Here are some points:
c(-47, 7, 40, 8, -16, -12, -2, -39, -38, 36, -25, -11, -25, -6,
  -15, -27)
c(11, 0, 12, 31, -22, 11, 0, 3, -11, 42, -6, 23, 11, -1,
  2, -19)
c(56, -31, -25, -37, 29, 10, 3, -9, -13, -2, 16, -11, 15, -11,
  9, -10)
c(-31, -2, 18, -32, 15, 20, 11, -22, -14, -10, -14, -16, -17, -6,
  22, 5)
c(8, -6, -17, 0, 1, -2, 8, 29, 26, -54, -31, 13, -27, 10,
  -11, -14)
c(-1, 5, -6, 11, -18, -4, -32, -19, -46, -16, 4, -3, -4, 14,
  52, -46)
c(29, -20, -12, 4, -11, 31, 17, -26, -17, 17, -20, 20, -30, -23,
  -15, -27)
c(-20, 13, 17, 5, 19, 13, 2, -41, -20, -31, 29, 46, -25, 4,
  8, 6)
c(37, 9, -19, 7, -40, -16, -30, 56, 6, -10, 41, 18, 49, 18,
  63, 1)
c(40, -16, -15, 6, -23, -5, -18, 1, 6, 27, -47, 5, 22, -35,
  -11, -15)
c(-31, -12, 32, -7, 18, -26, 41, -25, -43, -23, 1, 40, -19, 9,
  -17, 27)
c(-22, 6, 35, 14, -37, 1, -19, 12, -15, -38, -17, 39, -27, 7,
  40, -55)
c(-25, 8, -6, 24, -13, -25, 4, -6, -9, 34, 13, -43, 10, 23,
  -24, 9)
c(-51, -34, 58, -31, -18, -31, 52, 25, -58, -7, -17, -11, -8, 2,
  -5, 28)
c(-26, 9, 22, 12, 6, 23, 0, -6, 7, 39, -18, -28, 16, -2,
  15, 17)
c(-39, 3, 39, -10, 30, -4, -8, -65, -51, -15, -20, 13, -8, -4,
  27, -19)
c(-7, 13, -3, 14, -10, 15, -4, 6, 14, 39, -14, -44, 28, 4,
  8, 26)
c(-5, 18, 11, -6, -25, -2, -27, 6, 33, -36, 30, 48, -22, 0,
  34, 10)
c(-14, 26, 10, 16, -34, -8, -39, -40, -6, 23, -3, 23, -26, -13,
  13, -29)
c(33, 23, -37, 3, -1, 7, 5, 5, 36, 19, 16, -6, 3, -20,
  -32, 37)
c(-4, -32, 11, 8, -14, 21, 7, 17, -9, 44, -51, -49, 24, -11,
  28, -7)
c(27, 14, -62, -39, -32, -6, -10, 76, 65, -10, 14, -72, 35, -6,
  11, 54)
c(47, -11, -53, -28, 28, -5, 10, 21, -9, -10, 23, -29, 6, -2,
  -9, -19)
c(-14, 6, 10, 9, 6, 16, -14, -32, -2, 28, -26, 0, 0, -14,
  -9, 1)
c(-11, -12, 22, -23, 20, -18, -22, -18, -4, 1, -15, 2, 12, -2,
  24, 2)
c(5, 10, -28, -15, 47, 17, 5, 35, 44, -14, 44, -31, 18, 1,
  -14, 15)
c(-3, -3, -7, -40, 32, 23, 15, 19, 24, -17, 29, -28, 9, -6,
  8, 14)
c(-5, 19, -7, 16, 3, 15, 11, -49, -5, 2, 19, 25, -45, -20,
  -24, -11)
c(61, -7, -67, 9, 43, 12, 13, 35, 2, 2, 80, -29, 24, 29,
  -12, -7)
c(24, -13, -10, 28, 1, 13, -1, -6, -11, 36, -21, 4, 5, 0,
  -9, -19)
c(-27, -16, 6, -14, 21, 9, 9, -2, 25, -41, -38, -23, -27, -6,
  -19, -2)
c(-13, 9, 5, 14, 5, 14, -10, -20, 7, 30, -9, -14, 22, -1,
  3, 13)
c(13, -3, -6, -29, 46, 9, 4, -31, -14, -3, 39, -1, -10, -24,
  9, 4)
c(-33, 11, 34, 16, 0, 10, 11, -16, -18, 27, -21, 9, 6, -1,
  1, 24)
c(35, -20, 1, -10, 42, 13, 8, -74, -60, -13, 21, 39, -45, -16,
  2, -70)
c(-9, 3, 5, 1, -9, 26, 5, -34, 12, 26, -15, 8, -39, -32,
  -21, 0)
c(-31, -17, 18, 1, 37, 48, 45, -58, -85, -28, 25, -9, -44, 26,
  33, -40)
c(-4, 16, -5, 43, -11, 2, -25, 5, -5, -42, 38, 37, 11, 46,
  51, -20)
c(-24, 4, 26, 8, -7, 16, -9, -21, 0, 37, -21, -15, 22, -5,
  7, 14)
c(-17, 14, -12, 21, 7, 13, 1, -33, -2, 34, 9, -9, 9, 10,
  -8, 13)
c(-25, -1, 40, -8, -20, 7, -3, -2, 17, 43, -54, -20, 21, -21,
  13, 6)
c(-9, 7, 14, -22, 25, -9, -24, 4, 5, 7, -12, -17, 33, -4,
  16, 27)
c(-10, 5, 4, 6, -11, 18, 3, -30, 13, 21, -5, -2, -31, -18,
  -13, 8)
c(26, -8, -20, 17, -11, -11, -13, 38, 41, 21, -50, 2, 24, -6,
  -20, 5)
c(33, -18, -51, 2, 7, -7, 7, 23, 12, -38, -27, -1, -23, 12,
  -38, -15)
c(8, -24, -24, 0, 12, -5, 1, 25, -11, -10, -39, -34, 25, 8,
  -4, -16)
c(43, -3, 4, -30, 12, 13, -8, 28, 30, 13, 60, 19, 39, -20,
  23, 32)
c(-29, 4, 14, -25, 9, 17, 8, -8, 24, -45, -14, 12, 3, -17,
  22, 27)
c(14, 0, -5, -19, 27, 2, 0, 1, 26, -1, 36, 15, 17, -11,
  5, 0)
c(-16, 11, 21, 2, 1, 2, -15, -7, 6, 42, -35, -17, 18, -9,
  5, 2)
c(4, 16, -20, 18, -6, -7, -14, 5, 32, 35, -1, -18, 38, -2,
  -11, 37)
c(10, -6, 16, -7, -16, -3, -21, 6, 27, 42, -37, 0, 21, -22,
  -14, 13)
c(4, 14, -39, -32, 2, 25, -12, 5, 15, -8, 58, -67, -7, 9,
  30, 1)
40 more points follow, each with its number after it:
c(39, -6, -50, 31, -24, -33, 0, 44, -8, 36, 4, -31, 35, 16,
  -38, 7) 0
c(-13, -5, 36, -24, 15, -28, -3, -10, -2, 2, -33, -8, 27, 4,
  16, 28) 1
c(17, -15, 8, 13, -18, 7, 40, -28, -43, 12, -23, 42, -36, -13,
  -39, -17) 2
c(-8, 2, 0, -7, -12, 30, 13, -25, 21, 24, 4, -8, -11, -21,
  -9, 11) 3
c(10, 1, 6, -19, 13, -23, -26, -1, 6, -1, -24, -18, 37, -5,
  17, 25) 4
c(20, 4, -8, 3, -44, 0, -1, 23, 14, -45, 16, 57, -20, 2,
  44, -29) 5
c(-29, -10, -1, -8, -7, -11, 40, 21, -20, -17, 17, -44, -13, 34,
  -42, 16) 6
c(-29, 19, 10, -3, -36, 6, -37, -19, 4, 27, -13, 10, -17, -14,
  23, -13) 7
c(20, -4, -12, 32, 1, -6, -14, -17, -28, 12, -24, 20, -8, -5,
  -10, -23) 8
c(-13, -23, 31, 8, -2, -44, 13, -10, -81, -1, -27, -1, -2, 20,
  -16, -35) 9
c(-2, 0, -1, -18, 38, 22, 10, 35, 43, -14, 28, -52, 19, 6,
  3, 14) 10
c(-33, 28, -8, -2, -12, -9, -5, -56, -63, -21, 49, 7, -60, 36,
  7, -46) 11
c(29, -3, -14, -23, 9, -24, -20, -10, 18, -4, -1, 23, -7, -28,
  -16, 18) 12
c(-35, 5, 12, -32, -49, -19, 1, -7, -39, -4, 6, -19, -42, 0,
  19, -25) 13
c(-10, 11, -12, -43, -27, 9, -21, -12, 11, -20, -3, -9, -19, -9,
  40, 0) 14
c(1, 9, 5, 21, 2, -10, -20, -38, 0, 30, -20, 16, -1, -17,
  -28, -2) 15
c(29, 18, -62, 38, -51, -13, -30, 44, -14, 28, 34, -43, 22, 35,
  7, -10) 16
c(10, 8, 0, -2, -9, -22, -7, 19, 38, 38, -28, -14, 24, -19,
  -6, 30) 17
c(-14, 11, 4, 20, 9, 7, -16, -16, 3, 37, -6, -16, 14, -4,
  -1, 19) 18
c(-13, 5, -32, 5, 3, -7, 31, 54, 4, 3, 58, -57, 28, 38,
  -16, 20) 19
c(-45, 4, 45, 1, 0, 36, 16, -85, -37, 20, -25, 40, -81, -38,
  -12, -56) 20
c(-35, -17, 20, -22, -11, -22, 48, 4, -49, -8, 5, -12, -19, 16,
  -8, 16) 21
c(-2, 8, 0, 11, 1, 7, -24, -13, 12, 37, -17, -7, 25, -16,
  -10, 13) 22
c(-6, 7, 6, 17, 1, 1, -12, -16, 2, 36, -15, -9, 8, -6,
  2, 6) 23
c(-9, 12, -12, -11, 13, -1, 12, 7, -3, -10, 48, -29, -1, 4,
  -21, -6) 24
c(-16, 0, -7, -16, 11, 17, 10, -5, 8, -13, -3, -25, -12, -11,
  -13, 7) 25
c(41, -13, -57, 29, 13, -6, 3, 34, 33, -32, 9, 27, -10, 11,
  -50, -12) 26
c(-3, -2, 32, 9, 14, 6, 20, -16, -19, -9, 43, 27, 5, 1,
  5, 22) 27
c(33, 2, -10, -28, -40, -1, -16, 17, -5, -27, 5, 29, -8, -19,
  33, -9) 28
c(-4, -6, 25, -36, 2, -17, -15, 12, 5, 9, -38, -23, 26, -23,
  28, 17) 29
c(-38, 5, 33, 22, 2, 12, -5, -44, -28, 22, -17, 0, -8, -7,
  3, -13) 30
c(26, 7, 0, -6, -6, -15, 9, 35, 44, -10, 32, 32, 15, -10,
  -26, 18) 31
c(-11, 8, 13, 3, 5, -7, -16, -11, 22, 40, -30, -5, 12, -14,
  -6, 12) 32
c(36, 4, -35, 40, -6, -9, -23, -12, -3, 16, -3, 20, 6, 17,
  -22, -6) 33
c(8, 13, 3, 19, 0, 3, -13, -4, 12, 33, -19, -23, 30, 6,
  -3, 28) 34
c(-23, 1, 18, -10, -19, -27, 12, -29, -42, -42, 23, 44, -33, 2,
  6, 12) 35
c(17, -16, -3, 25, -4, 16, -5, -9, -20, 24, -30, -2, 3, -4,
  7, -18) 36
c(-41, 17, -10, 3, -28, -42, -22, 33, 23, -21, -21, -56, -11, 41,
  -6, -15) 37
c(35, -5, -33, -59, 21, -11, -4, 43, 75, -11, -12, -44, 53, -30,
  -2, 56) 38
c(12, -15, 2, 7, -15, 12, -2, -1, -16, 37, -39, -12, 14, -11,
  15, -27) 39
Which of these numbered points is nearest to each point below, looking only along the 7 directions in which the first points spread most? Its number follows each.
c(5, 7, 7, 27, -3, -11, -12, 4, 20, 44, 18, 22, 30, -3,
  -9, 14) > 22
c(-24, 1, 20, -7, 6, -35, -4, -24, -39, 6, -2, -15, -4, 19,
  -10, -7) > 13
c(5, -15, 13, -9, -20, 18, 0, 2, -11, 21, -43, -33, 17, -15,
  19, -7) > 39
c(-18, -5, 36, -22, 20, -31, -9, -3, -31, -9, -37, 6, 20, -5,
  19, 19) > 1
c(2, -20, 5, 2, 1, 50, 19, -34, -40, 7, -14, 11, -41, -11,
  -4, -35) > 2
c(8, 4, -4, -12, -14, 15, 8, -2, 32, 22, -28, -11, -6, -35,
  -21, 14) > 32
c(-37, 23, -15, 2, -16, -14, -2, -36, -48, -24, 61, -3, -56, 34,
  8, -35) > 11
c(-33, 12, 40, -56, -25, 14, -31, 23, -2, 3, -17, -68, 35, 4,
  88, 28) > 29
c(52, -20, 0, -22, -4, -35, -23, 12, 1, -3, -47, -4, 24, -28,
  13, -2) > 4
c(-28, 4, 43, 10, -10, 15, -1, 1, -3, 48, -9, 0, 19, -9,
  21, 11) > 23
c(-42, 0, 38, 3, 29, -29, 26, -12, -64, -20, 14, 7, 19, 37,
  11, 50) > 21
c(-47, -13, 70, -18, 16, 12, 13, -97, -70, -19, -11, 47, -93, -23,
  5, -54) > 20
c(-1, -3, 6, 5, -13, -17, -23, -9, 21, 40, -25, -9, 18, -27,
  -12, 8) > 32
c(58, -5, -46, 32, 22, -2, 9, 38, 32, -31, 52, 33, 2, 12,
  -22, -12) > 26
c(42, -1, -36, 15, -5, 17, 15, 4, 6, 16, -10, 4, -12, -14,
  -31, 6) > 33
c(-18, -3, 27, -33, 33, 35, 22, -30, -9, -8, 32, 3, -5, -15,
  46, 7) > 27
c(20, -3, -11, -33, 9, -16, -6, -1, 9, -7, -11, 8, -1, -19,
  -7, 19) > 12
c(23, -8, -21, 46, -49, -22, 10, 65, 11, 37, 1, -20, 26, 15,
  -33, -15) > 0
c(49, -12, 6, 21, -5, -17, -21, 33, 9, 1, 14, 51, 50, 7,
  24, 11) > 28
c(27, 12, -17, 0, -15, -25, -32, 19, 42, 49, -36, -5, 35, -22,
  -12, 34) > 17
c(-74, 0, 30, -18, -27, 1, 5, -48, -51, -29, 17, -26, -81, 18,
  7, -68) > 11
c(5, -7, 0, -74, -57, -15, -20, 37, 46, 1, -34, -31, 11, -39,
  38, 28) > 29
c(42, -3, -26, 27, 31, -28, -25, -46, -50, -10, -4, 54, -8, 5,
  -10, -32) > 8
c(7, 8, -12, 19, -42, 9, -3, 42, 23, -50, 14, 26, -20, 17,
  19, -27) > 5
c(15, 16, -5, 9, -5, -11, -18, -2, 24, 33, -16, -2, 25, -4,
  -11, 20) > 22
c(33, -5, -5, 21, 10, -23, -19, 2, -14, -12, -7, 41, 21, 7,
  20, -1) > 28
c(7, -1, -20, -22, 13, -15, 12, -18, -22, 7, 49, -38, 4, 7,
  -8, 3) > 24
c(14, -17, -6, -54, 13, -5, -4, 26, 52, -15, -37, -28, -3, -36,
  -17, 15) > 12
c(-11, 1, 32, 1, 4, 21, 22, -14, -11, -13, 37, 41, -9, 5,
  26, 4) > 27
c(-21, -16, -14, 13, 14, 33, 34, 22, -4, -64, -13, -6, -26, 25,
  -5, -15) > 6
c(34, 4, -27, -2, -20, -16, -44, -6, -22, -11, 4, 10, 13, 14,
  25, -33) > 28
c(40, 1, -39, 32, -5, 9, -15, 24, 7, 27, 0, -24, 31, 10,
  -3, 11) > 0
c(-56, -2, 49, 0, 20, -33, 23, -27, -83, -12, 17, 2, -2, 43,
  -5, 4) > 21
c(-14, 1, 17, -13, 26, -12, -13, -20, -10, 2, -13, -12, 15, 2,
  21, 14) > 1
c(49, -16, -36, 14, -9, 13, -10, 38, 18, 34, -31, -26, 49, -6,
  -3, 24) > 0
c(-30, -17, 21, -41, -3, 27, 32, 38, 19, 2, 6, -56, 22, -1,
  20, 23) > 10
c(-11, 9, 27, -45, -1, 15, -25, -47, -18, -23, 49, 32, -29, -28,
  50, -38) > 27
c(-6, 21, 6, 23, 3, -16, -21, -44, 3, 19, -2, 24, -9, 4,
  -22, 0) > 15
